Each path below is one point turned by a fixed rotation once a step. After each direction that follows a path, write how fast that rotation turns it, in degrees a step (0 if it stays still).
Each turn is a multiple of 5 degrees from 10 to 175, or 0.
Each row of a path follows its step; steps can be skipped.
Rotation 1:
step 0: [ -8   6   7  12   1  10   0   0  -2  -5   7  -8  -3  -5  -2   0   2  -2
  19   7   9   9   5   0  -5  -2  -4   1  -4  -7 -10  10  -2   7  -3   0
  -6  -2  -6   2   4   3  -5   3  -1  -7  -1   9   6  -2]
step 1: [-11   2   1   6 -11   6  -8   3   7  -2   7  -5   3   0  13  -8   1   5
   4  -1  -4   7  -9   4 -12  11   8  -7   7   4   4   3   1   4  -8   3
   3   0  -7   0   6  -7   8   9   3  -1  -2   6  -3   2]
step 2: [ -2  -2   3   6  -9   0   6   4   2   3   4  -5  -3   6  -1  -7  -2   4
  18 -15   4  -4  -2  10  -5   5  -1  -3   2  -1  -6  -1 -10   5  11 -17
  -1  11  -5   1   3  -4  -4  -1   3   0   1  -5  -4   1]
step 3: [ -7  -4  -3  -5  -2  13   5  -2  -8   1   3  -3   0  -9 -10  -3   3   7
  11   4 -11   8   5   1 -11  10   0   3  -6  -1  -3  -2  -2   5   0  -4
   5   2  -3   6  -2  -1   0  -7  -6  -2  -8  11  -7  12]
step 4: [  4   6  13   6  -5   4  -1   1   5  -9   4   0   3  -6  -4   3  -8   3
   5  -4  -2   6  -1  12 -14   3 -10   8  -3   5  10   4   2   9 -11   0
  -4   9  -9   2   7   1  -4   0  -3   6  -4   5  -4  -8]
step 5: [ -7   8   1   8  -3   7 -11   0  -2  -8  -2  -8   8  -4  -2  -3   8   1
  14  -2   4  -1  -3   4  -5   1  -1  -1  -1 -11  -9   5  -8   9   1  -1
   6   1  -8  -1   5  -4  -4   7  -6  -7  -7  -2  14  -4]
step 6: [ -7  -4  -1   5 -14  -4   5   7  -8  -1   4  -1   1   5   7 -14   4  11
   5   0  -7   0  -5   2  -8   5   8   9   1   7   3   5   0  10  -5  -6
   6   4  -7  -3   5   1   5  10   4  -1  -5   8   0   7]
step 7: [  8   0   6  -1  -7  -4   4   3   5   7   6  -4  -4   3  -5  -6  12   1
  17  -7   4   6   6   7 -13   4  -6   1   2  -5  -2   1  -5   1   0  -6
  -3  12  -1  -2   0  -4 -16  -2   1  -2   0   7  -5   4]
step 8: [ -2  -6  -6   3   0   7  -4  -4  -7  -1   4  -5   9  -8 -10   0   3   1
   6  -5  -5   3   8   7  -9  10  -4  -7  -2  -2   1   1  10   2  -3  -2
   1   3 -12   7   4  -4   7   3 -15  -3  -3  14  -2   6]
step 9: [ -2  11   8   7  -2  -5   1   2   3  -5   7   1   1   0   0   3 -12   8
   7  -7   3  -4   0   8  -9   9  -6   6  -2   7   1  10  -7  12 -12  -9
  -7  -3  -7  -3   6   0  -1  -2  -7   0  -2   3  11   3]
step 10: [ -8   4  -1   4  -8   5   0   8  -4   0   2   1   1  -8   4 -12   8   1
  22  -1   2  -3   2   2   0   8   1  -4  -1  -4  -2   6  -5   9  -2  10
   9  -3   0   0  -4 -11  -6   0  -3  -4  -8   3   6  -6]
step 11: [ -7 -12   7   7  -9   0   5   5   1  -4   9  -3  -8  -2   1 -11   4   1
   6  -3   5   9   2   2  -9  -3   5   5   5   9   1   9  10   9   3 -11
   2   4  -4   4   8  -5   6   7  -1   3  -3   8  -5   1]
Directions:
[-2  1 -2  2  4  0  4  0 -4  1 -1 -1 -2  2  2 -1  1  0  0  4 -1 -3  1 -1
  1  4 -1  1 -4  2 -1 -1 -5  2 -1 -2  0  1 -2 -2 -2  3 -1 -1  2  3  0  2
  2  1]
110
[ 1  0 -2  2 -3  3  0  0 -1  1 -1 -2 -3  3  3  0  0  1  1 -2  1  1 -2  1
  0 -2  2  1  0  2 -1  4 -1 -1 -1  1  5  0  1 -4 -4 -3  3  0  0  0  3 -2
  2 -1]
80
Rotation 2:
step 0: [  4   7   9   2  -3   9   5   8   2   8   3  -5   2  -2  -3  -1   2   6
  -4   9   5  -2  -3  -8  -2   6  -1  -9  -8  18  -6  13  -1 -10  11   7
  -7   4   9  -2 -16   7  13  -7  -2   7  -8   0  -1  -2]
step 1: [-18  -6   6   7   2  -2 -10  -4 -18   9  -5   7  11   1  -4   1  -1  -9
  -7  -9  -4   7  -4  -6  -7   1   5  15   8   4 -10   1   1   7   4   6
  -2  -6   8  -8  10  -4   0   5   7  -4   0   1  -4   0]
step 2: [ 11  -6   9  -8   1   2  11  -7   6  -8  -2   0   0  -5   1   6   1   4
   8   8   3  -6 -14   2  -9   7  -9   7   6 -20  -8   8   3   2  -4  -5
   1  -4   5   1 -16  -7  -5   6   4  -1   6   3  -6   1]
step 3: [ -1   2   3   0  13   4   1   3   1  -2  -8 -16  -2   5  -2 -12   8   0
  -2  -3  -4  -9  20  -1   4  -4  -1   6   7   3   9  -9  14  -4  -2  15
  -5   3   0  -5  -5  -6  -7  -6  -2   1  -5 -13  -2   8]
step 4: [  6  -4   4   0  -8  -7   0  17   0   4  -7  10  -1  -5  -2  -5  -5   6
   2   5  -8   8   3   0  14  -4  -1  15  -3   5  -1  -3  -8  -2  -6  -9
  -3   3  -8   0   6 -15   3   5  -6   0  20   7   5  -5]
step 5: [  3  19  -1  -1   3   3  -5  -1   1  -8   6   1  -8   1  -5  12   2   6
  11 -12   6   2  -1   1 -10 -12  -3 -14  12   5   2  -8   5  13  -9 -15
  -3   6   0   2  -5   0   8  -6   2  -7   3  -1   0   3]
step 6: [-14   3  -2  11   1   0   5  -4   7  -4   0   0  -3  10  -3  -1  -2   9
   5  15  -4  -1   8   3   7  -1   0   2   0   2  10   2 -18   4   0   6
   3  -9   5  -2   7  23  -5   1   5  13   4  -2   6   5]
step 7: [  0 -21  -2   2 -15  13  -3   5   3  -6  -2   7  -4  -8  10  16   5  -7
  -9  -7   6   1  -3   7   0 -12  13  -1  -2   4   4   1   1  -4  -1  -5
   5   4   0  -2   3   3  -8   3  -6  -7 -10   1   5  -5]
step 8: [  2  10   0  -8  -1   8  -1 -10   1  13   4   5   0   2   7  -4  -5  -5
  12   8   3   6  -7  10   3  11  -1 -18  -6  -3  -1  -5   6   0  -9  12
   6   5  -3   3  10  -7  -3   0  10   6  -4  -6 -11  -5]
step 9: [ -1  -7  -5  -3   2  -4  -5  -1   2   7 -11  -6   6   2   2  -9 -12  -4
 -11   0   0  -1   1 -13  -3  -5   3  -9  -1 -10  -2  -2  -9  -8   8  -3
   2 -20 -13  -3 -10   7   7 -17  -4   0  -3  -3  -1  -3]
step 10: [  1   8  -3  -1  -6 -15   2   1 -15  -9  -3   4  -5   1  -7   9   2 -18
   2  -6  -2  -4  -2   5   4  12   7   4  -4   4  -3  12   2  -8   4   6
  -2   0  -9  16  -3  -5   3   7   4  -8  -3   5   7   8]
step 11: [  3   7  -9   3   8  -6   0   0   2   3   6   5  12   9  10  -8  11   2
   7   7  20   7  -1  -7  -5   8  -7   8  -4  -4   8   5  11  -4   7 -11
  -4   4   9 -11  -6   3   7   4  -5  -3  -4   0  -5  -5]
Directions:
[-1  3  0 -3 -1  0 -1 -1 -2  2  0  0  4 -1  3 -1  0  1  2 -3  1  3 -3 -1
 -3  0  0  1 -2 -5  3 -1  0  2 -4 -4  0  4  1  1  0 -2 -1  2  4  1  0  1
  0 -1]
115
[-2 -1 -3 -2 -4  0 -3  1  4  3  0 -1 -5  4 -1  2  0 -1  0  1  2  3  0 -2
 -1 -1 -1 -2 -5  0 -2 -2 -2  0  1  1  1  0 -1  2  0  2 -2  2  3 -4 -2  0
 -1  2]
35
[ 1  2 -2 -2  0 -2  2 -2  3  3 -2 -4  0  0 -5  1  2  2 -1  1  1 -2 -1  1
  0  0  0 -3  1 -3 -2  1  2  0  1 -4  1  0  1 -3  2  1 -2 -3  2  3  1 -2
  0  3]
115
Rotation 3:
step 0: [ -9   7  -6  -6   4  -7 -14  -2  -3  -5  -1  -5   9  10  -8  -7  -8   0
  14   9   1   5  -1   2  17   0   6   4   4   3   8  -5   2   4   2  13
   6   0  -2   7  18   4   4  -5   5   4   0  -8   0 -11]
step 1: [  0   4  -3  -4  19 -11   8  -2   5  20   6  -6   3   9   6   4   6   0
 -15   2   0  11  -3   9   2   6  -1   1  -3  -5  -4  -7   9  -2   1  -8
  -3   5  -6   4   4  14  -1   7   7   7  -8  -4  -1  -3]
step 2: [ -8 -16  -4   1  10  -5   9   5   7  -2   8  -4  12  -8   1   0  -8 -13
  -4  -5  -9   2   3 -16  -3  -1 -12   7   4  -8   1   4   5  -7  -7   4
  -3   4   5   9 -12 -10  -4   6   2   0  -3   9  -4   6]
step 3: [ -1   0  -8  13 -11   0   8   7  -1  -9  -3  -3  -3  -4   3  -5  -1  10
  17 -11   3   8   6   8  -2   9  -1   8  -3 -13   8   3   8   3   2   5
  11   2  -3  -2   2 -18   7   7   3 -11  -1  -3   5  -7]
step 4: [ 11  14  -5   9 -11  -3  -1   5   4   0   2   2  -2   1  18  -2  -6  -3
 -15  -7   4   3  -3   1   1 -12   8  -1   6   1   9  -1  -8  12   7  -4
   5  -7   7  -4   0   6   4  10   3  10   0  -6  11  -8]
step 5: [ -9   0   2   4   6  -1 -13  13   8   6  -2  15  12 -14  -4   7   2   0
  -5  10   3  -6  -2  -7  -2  -7   3  14  -3   6   7   2   8   2  -2  -3
  -1  -2  15  -9   6  12   4  -7  -4  -1  -9   7  -1  -3]
step 6: [  4   7 -15  -2  16  -7   0   7  -1 -10 -10  -1  -2  -7   6   7   9  -3
  11   3  15  -4  -7   3   2  15  -8   3  -9   6  -9 -10  -5  -2  -6   0
 -11   8  -1  -2  -1  -5   6  -3   3  -2   1   7   0   4]
step 7: [  7   2  14  -5  -2   1   6   5  -7  -9   6  11  -5 -11  12  -8  -3  -4
  -7  -3  -2  -8   2  12   5  -6 -13  -6  -3  -3  -7  -7   4  -2  -7 -10
  -3   5   0  14   6  -7  -9   9   2   0  13  -6   4   4]
step 8: [-14  -6  -1  -3  -5   6  -5  11   0  -3 -13   1  -5   3   0  -2  -1   5
   1 -10  -5 -12   0 -11   2 -15  -2  -9   3   6   8   8   5   5  -1   7
   1   8  -8   5   6   7  -8  12  -4 -13   0  -8 -11  -9]
step 9: [ -3   4  -2   1   0  -5   1 -10  14   0  -2  -6 -12  13 -11   2  13   7
   1 -10  12   5 -11  -4  -3   3   2   6  -7   1   8  -2  -7  18 -14  -9
   0  -2   3   7   4   2  -6  -6 -10   3  -3  -6  -3  -3]
step 10: [  3   3  -8  -3  -5  -3  -2  -3   3 -14  11  -4   0   4 -11   3  -4   0
  -3  13  -4   6   5   0   7 -20   3  12   1  -7  -8  -9   2  -3   1  -7
 -14   8   6  14  -3   5   0 -10   5  11   0   6   2   3]
step 11: [ -3  -6  -9   0  -2   4   7   1  -4   6   8   4   1  -6   2  -3   1   8
   3   7  -3  -1   5  -1   0  10   3  13   3  12 -10   7   9 -11   5   0
 -12  11 -12   3  -3   0  -2   1  12  -8 -12 -20  -1  -5]
Directions:
[-1 -4  3 -2 -1 -1  0  1  1  2 -2 -2  0 -1  1  2 -2  2 -1  1  0 -3  4 -2
  4 -3 -3  3  6  0  0  0  1 -1  0  1 -2  1  2 -2  0 -2  1 -4 -1 -1  1 -1
  0 -2]
130
[-2 -3 -3  1 -3 -2 -7  1 -2 -1 -1  1  1 -3 -2 -2  0  1  2  2 -2  0  1  0
 -1  1  1  1  2 -2  2 -1  1 -2  3  0 -1 -1 -1  2  2  2 -1  2 -1 -3 -1  1
 -4  3]
135
